In the rows, 100 means zero.
One turn moves each row of this set onto another row. After a few examples, where does it send each row asked below?
nezuz: 119  89  94  77  91  88  112  116  126  102  109  138  107  102  117  70  114
rali: 104  87  77  104  77  110  87  111  95  92  107  108  77  108  118  80  109
zifeg: 78  77  111  105  94  97  95  101  114  108  118  110  111  136  105  88  132
tige: 95  87  89  104  72  111  108  108  131  112  93  139  102  112  120  84  126
dipe: 80  90  85  96  86  129  92  116  100  121  108  116  95  115  105  72  100
viz: 99  90  91  106  88  98  73  108  110  85  85  123  83  114  109  80  117
Vekis: 90  96  94  102  75  119  110  114  113  100  91  117  104  113  122  111  108
Zufov: 104  87  86  88  82  69  106  124  107  105  115  123  125  96  110  84  100
zudo: 112  95  95  85  70  103  89  105  106  119  100  143  111  104  125  84  138
Sogel: 94  88  100  91  83  110  74  111  118  121  98  124  90  107  110  63  99
Loba: 106  89  95  93  79  75  126  126  105  123  124  123  112  115  112  80  107
zige: 81  81  86  105  95  80  90  109  121  107  101  105  82  112  117  78  119
zarad: 98  84  95  87  95  91  86  122  113  103  134  145  110  133  132  71  119
kom: 90  92  101  100  85  88  96  100  61  106  107  131  107  122  121  82  108
suran: 104  91  101  105  87  101  81  103  89  100  85  133  92  138  108  81  130
dofi: 82  74  88  97  83  96  104  98  87  99  108  94  97  117  124  82  101
Tofak: 94  91  107  108  84  90  96  113  104  123  142  126  92  120  116  80  127
Sozok: 80  94  115  82  100  108  95  122  108  82  124  110  109  127  122  85  104
fikuz: 107  103  102  83  72  110  92  113  88  108  98  121  113  104  126  112  120
suvu: 102  91  89  88  93  107  136  121  120  102  113  124  106  116  113  83  109
Borek: 123  95  103  69  99  83  98  118  104  100  100  133  121  114  118  94  116
Zol: 92  94  98  75  99  101  81  122  91  89  135  127  120  119  127  82  116
rozu: 93  89  102  85  94  73  106  118  110  100  98  116  133  109  98  89  110
gor: 92  94  93  89  87  114  110  109  68  100  114  115  119  116  120  86  102
tupir: 103  88  101  89  89  100  61  113  102  127  91  133  103  128  115  85  103
virib: 94  92  111  90  90  77  124  120  108  118  105  116  120  127  100  86  118
suge: 97  90  100  106  80  84  79  111  94  99  137  133  106  100  122  89  98
rad: 83  76  104  103  90  91  79  98  104  84  112  117  125  117  111  96  102
vuze: 107  87  87  103  77  113  95  107  74  107  107  120  86  133  117  82  122
vot: 89  90  87  96  92  120  80  118  83  126  101  124  110  134  110  93  104
fized: 88  84  112  94  96  98  100  122  130  95  123  127  98  140  127  76  108
rez: 103  89  98  99  99  78  85  117  136  115  95  130  91  118  121  77  123
suner: 89  81  94  92  87  107  109  108  122  98  104  92  95  109  122  76  101
Voga: 107  97  98  80  102  102  122  123  98  99  104  121  121  128  113  107  111
vife: 106  103  97  97  99  86  86  117  82  117  104  152  115  126  120  87  124
lifav: 89  99  99  108  98  70  82  110  96  114  100  142  91  118  115  77  128

kom goes to -> lifav
gor goes to -> vife
vot goes to -> tupir
And these:
vuze goes to -> suran
Loba goes to -> virib
Zol goes to -> zarad
fikuz goes to -> zudo
suvu goes to -> Voga
zifeg goes to -> rad

